In the rows, zero is written as 128.
Which row each row swaps with, under one turn or mirror
Q239: [132 136 128 139 140 145 157 112 110 150 167 125 143 119 113 126 173 143
 146  72 112 134 123 127  93 130 110 120]
Q695: [156  98 115 127 134 124 132 126 160 123 113 119 144  99 123 112 156 125
 134 146 122 169 148 144 122 126 128  99]
Q15: [107 150 122 141  98 127 132 135 120 146 147 132 139 107 115 123 106 136
 123 160  99 111 140 121 105 145 113  91]
Q579: [158 120 137 107 171 109 151 124 122 114 113 129 132 127 131 157 166 117
 115 118 118 140 139 130 122 113 116 170]
Q569: [108 156 126 139 108 114 143 137 111 139 133 127 144 123 125 117 107 131
 129 155  86 113 153 122 117 153 120  85]
Q17: [101 132 120 118 112 115 126 135  95 102 134 135 139 136 114 108 155 142
 115  89 129 145 151  92 105  97 131 117]
Q524: [137 147 164 148 127 112 142 123 115 140 116 138 160 154 125 144 137 174
 128 137  90 123 118 159 123  96 140  91]
Q730: [129 106 128 126 108 135 114 126  95 110 160 108 140 128 128  94 149 150
 137 104 117  81 125 151 109 141 114  96]
Q189: [127 127 166  97 140 119 122 124 139  81 110 100 115 130 128 120 132 122
 146  92 119 154 134 149 125 132 161 125]
Q459: [107 150 126 137 105 124 134 139 114 154 142 144 141 118 134 122 111 132
 123 152 107 121 133 116  98 165 131  90]
Q36: [125 152 123 159 117 105 167 101 135 124  87 138 142 150 123 136 162 148
 119 121  85 129 157 122 133  98 144 136]
Q895: [124 132 124 110 122 121 123  80 159 132 111 120 143 132 137 122 141 124
 103 135 119 102 162 177 150 121 100 135]
Q389: [128 107 122 127 110 116 100  95 136  92 119 138 160 164 102 130 101 123
 124 138 115 135 107 142 140 131 122 160]
Q29: [119 147 135 123 164 108 138 133 119 158 165 138 149 123 137 132 117 137
 141  91 142 110 127 128 146 104 112 115]
Q450: [135 111  99 101 146 146 150 112 111 137 133 131  95 155  93 139 137 144
 124 129  84 125 133 158 135 112 140 148]
Q248: [130 171 129 158 108 104 143 117 127 143 113 104 162 136 142 155 136 133
 127 111  99 143 152 132 118 153 136  84]
Q674: [136 142 137 141 123 110 140 125 131 106 138 148 167 148 150 115 156 135
 158 129 144 125 115 170  86 121  99 141]
Q443: [102 147 124 125 104 119 111 137 100 120 152 123 159 143 128 115 151 129
 111 100 125 143 160  96 114 103 131 152]
Q129: [125 121 124 123  98 106  91 104 140  92 121 154 158 147 102 126 113 124
 123 130 117 109 113 154 130 136 118 159]
Q650: [134 126 134 105 108 120  90 110 105  76 142 125 151 171 123 137 155 123
 107 122  89 163 120 132 110 121 128 124]
Q800: [128 109 135 115 106 134 123 126  94 113 159 108 139 124 125  96 143 154
 134 109 121  78 133 153 113 133 121  86]
Q621: [120 137 123 133 146 146 165 106 123 148 165 121 136 122 104 124 181 142
 137  84 110 135 120 134  94 135 121 115]
Q954: [113 159 117 154 128 119 145  96 136 140  90 162 127 152 125 128 156 150
 109 116  84 124 142 127 132 103 144 140]
Q511: [167  98 111 121 131 118 123 130 146 130 115 128 135  97 129 113 159 116
 124 141 113 164 147 151 122 124 105 105]
Q790: [161  96 104 130 124 127 130 121 147 121 110 118 114  94 115 118 148 122
 127 143 120 156 140 139 106 127 122  99]
Q287: [119 103 128 128 110 125 114 127  90 107 159 104 130 122 128  90 140 151
 126  98 114  82 131 149 119 134 132  95]
Q150: [115 144 132 146 111 121 135 123 121 147 142 141 136 114 124 122 106 129
 133 153  94 100 139 109 113 146 120  83]
Q434: [117 119 111  94 160 149 132 123 121 130 144 131  99 155 106 128 153 141
 132 115  79 123 133 149 133 114 149 159]
Q439: [129 128 104  83 145 139 154 112 105 142 147 129  92 137  98 137 158 129
 125 129  87 126 127 152 120 105 152 149]
Q492: [136 169 160 129 141 144 135 104 137 136 151 132 117 154 138 150 160 131
 160 157 125 137 157 121 127 123 141  99]
Q378: [148 122 137 106 169 117 139 119 123 115 105 112 134 118 118 161 161 117
 111 124 117 139 141 136 125 107 117 174]
Q585: [129 155 125 142 116 106 148 113 141 148 105 113 163 136 120 147 139 113
 119 109  86 147 160 138 117 161 121  85]
Q44: [124 127 157  94 141 113 121 115 136  95 129 112 112 149 102 123 131 126
 168  98 127 160 130 148 117 131 164 121]
Q34: [119 133 123 114 105 111  97 109 130  84 116 143 138 163 107 136 120 121
 134 133 116 123 104 149 136 149 123 163]
Q384: [115 147 129 158 126 102 160  99 135 116  96 128 128 139 112 125 160 158
 103 111  75 126 132 113 133 129 144 126]
Q183: [141 131 122 156 124 123 153 132 125 115 149 155 156 147 158 127 162 149
 161 130 134 127 111 164  93 124 114 134]
Q663: [122 116 114 121 111 109 102  94 127 100 130 157 150 163  99 137 115 107
 139 127 120 112 124 139 140 140 123 166]
Q175: [154 124 142 104 159 112 150 118 125 113 106 123 148 118 116 159 171 116
 110 122 113 138 135 141 128 113 127 168]
Q180: [120 110 127 115 108 125 122 123  93 122 154 109 122 125 126  96 146 150
 128  96 111  77 133 146 111 144 131  93]
Q980: [116 128 113  98 114 123  89 130 112 139 113 133 140 160  92 135 137 140
 107 106 136 161 154 154 112 103 121 107]
Q217: [132 152 131 131 161 112 146 117 119 148 159 122 142 129 122 145 135 129
 142  88 146 113 117 123 154  99 117 123]
Q718: [121 131 155 100 136 119 113 119 150 102 117 120 110 124 125 117 123 126
 160  82 126 143 144 148 143 135 155 124]
Q936: [140 174 140 134 129 157 133  93 130 126 158 126 125 155 143 135 168 145
 161 142 117 142 160 124 122 139 121 100]
Q164: [134 164 143 120 133 156 138 108 124 113 157 124 107 166 136 130 157 153
 166 157 116 126 158 125 135 124 117 104]
Q748: [126 128 139 128 114 108  90 101 116  72 140 129 154 168 130 133 154 129
 104 120  75 148 127 139 118 123 130 112]
Q341: [123 129 122 148 117 128 143 123 120 101 141 147 148 140 157 137 155 138
 160 139 147 123 123 166  77 122 107 136]
Q686: [170 102 112 121 129 110 137 128 154 120 107 133 137  95 110 107 150 117
 134 139 111 157 132 143 119 132 110 103]
Q817: [124 161 125 145 106  87 123 120 121 141 123  98 161 143 133 145 137 129
 129 110  96 137 176 136 108 158 132  96]
Q609: [112 112 122 129 104 110  87  90 131  79 125 157 147 160 120 131 106 121
 125 119 107 124 120 146 133 124 124 149]
Q782: [118 151 133 124 178 120 131 127 126 160 157 112 136 132 130 138 125 146
 147  94 136 112 141 114 160 119 117 125]
Q822: [121 134 125 118 130 117 123  82 153 124 125 108 153 138 135 119 137 122
 100 145 109 101 169 173 160 114 101 139]
Q957: [125 132 129 136 135 149 158 108 107 149 167 119 147 127 115 138 174 142
 139  81 118 141 122 121  88 133 105 116]
Q340: [127 136 127 108 131 114 124  84 161 136 108 118 146 122 140 123 134 123
 104 148 110 108 165 178 145 130 100 142]
Q383: [123 141 124 118 126 113 125  83 148 138 118 118 139 138 142 120 142 126
 102 146 115 102 173 175 153 130  95 145]
Q199: [154  91 100 114 134 109 134 134 149 118 113 122 130  99 119 118 142 123
 124 138 126 175 139 141 117 131 114 112]
Q519: [131 125 117  90 144 133 139 109 123 130 149 133  89 154 101 146 140 138
 117 120  79 126 127 157 126 111 147 164]
Q984: [140 156 143 127 134 147 131  91 115 122 154 130 108 160 129 139 167 144
 152 146 104 127 172 112 121 156 114 115]
Q928: [130 143 134 122 159 111 140 124 116 160 156 128 144 125 126 138 114 136
 139  93 154 105 130 112 159 112 113 123]
Q550: [132 121 136 110 116 121 101 110  92  71 147 130 168 164 136 158 150 138
 121 120  98 137 125 130 102 120 124 123]
Q622: [118 126 169 116 142 112 117 113 140  84 132 110 128 125 125 121 119 113
 149  80 113 147 154 143 135 136 156 133]
Q156: [127 112 132 119 113 137 101 130  96 111 154 112 119 141 124  88 146 157
 127 104 116  81 138 155 122 142 126  95]
Q568: [133 125 119 147 149 146 167 117 113 139 172 122 144 115 107 129 172 141
 147  77 109 145 134 127  96 127 120 125]
Q201: [134 154 159 139 122 118 131 119 129 138 115 140 163 140 117 134 129 175
 122 139  93 122 115 162 126  96 151  85]
Q242: [115 129 123 101  99 124  93 134 117 140 109 128 138 174  99 137 131 138
 117 118 147 145 143 150 106  97 121 108]
Q828: [108 133 126 122 124 109 125 151  86 114 133 114 145 142 111 102 124 151
 122 102 129 141 148  91 119  90 124 128]
Q799: [134 166 135 136 166 114 134 129 121 155 173 121 140 131 118 142 119 134
 136  90 147 112 132 118 152 119 117 113]
Q165: [127 127 135 131 127 119 141 135 129 104 132 143 148 158 157 121 174 153
 162 124 146 132 117 162  84 131 111 130]
Q704: [160 120 147 101 163 112 136 121 131 118 120 109 147 125 127 164 164 116
 113 123 127 128 136 125 124  99 126 169]
Q39: [120 142 140 124 129 118 116  88 156 136 121 107 138 131 148 121 125 140
 110 144 107 105 174 175 156 124 105 140]
Q613: [131 124 126 146 130 116 145 123 113 102 135 137 150 141 161 126 157 153
 161 118 146 127 119 179  90 126  97 131]
Q915: [120 120 109  96 144 150 153 113 120 134 141 140  95 145  96 131 143 139
 116 128  80 119 124 164 131 112 146 151]
Q854: [109 115 121 118 110 115  96  98 128  84 117 149 152 160 101 123 102 116
 133 126 111 121 124 150 125 130 125 159]
Q370: [ 98 147 131 138 119 117 146 124 116 140 154 134 132  99 126 127 107 122
 130 155  87 111 130 117 115 148 128  88]
Q772: [112 157 131 146  96 131 129 129 127 149 156 127 143 100 131 129 110 140
 135 150  93 126 136 118 117 152 127  88]

Q384 pairs with Q443
Q674 pairs with Q790
Q39 pairs with Q156
Q650 pairs with Q248
Q828 pairs with Q954
Q585 pairs with Q550
Q748 pairs with Q817
Q370 pairs with Q663
Q44 pairs with Q492

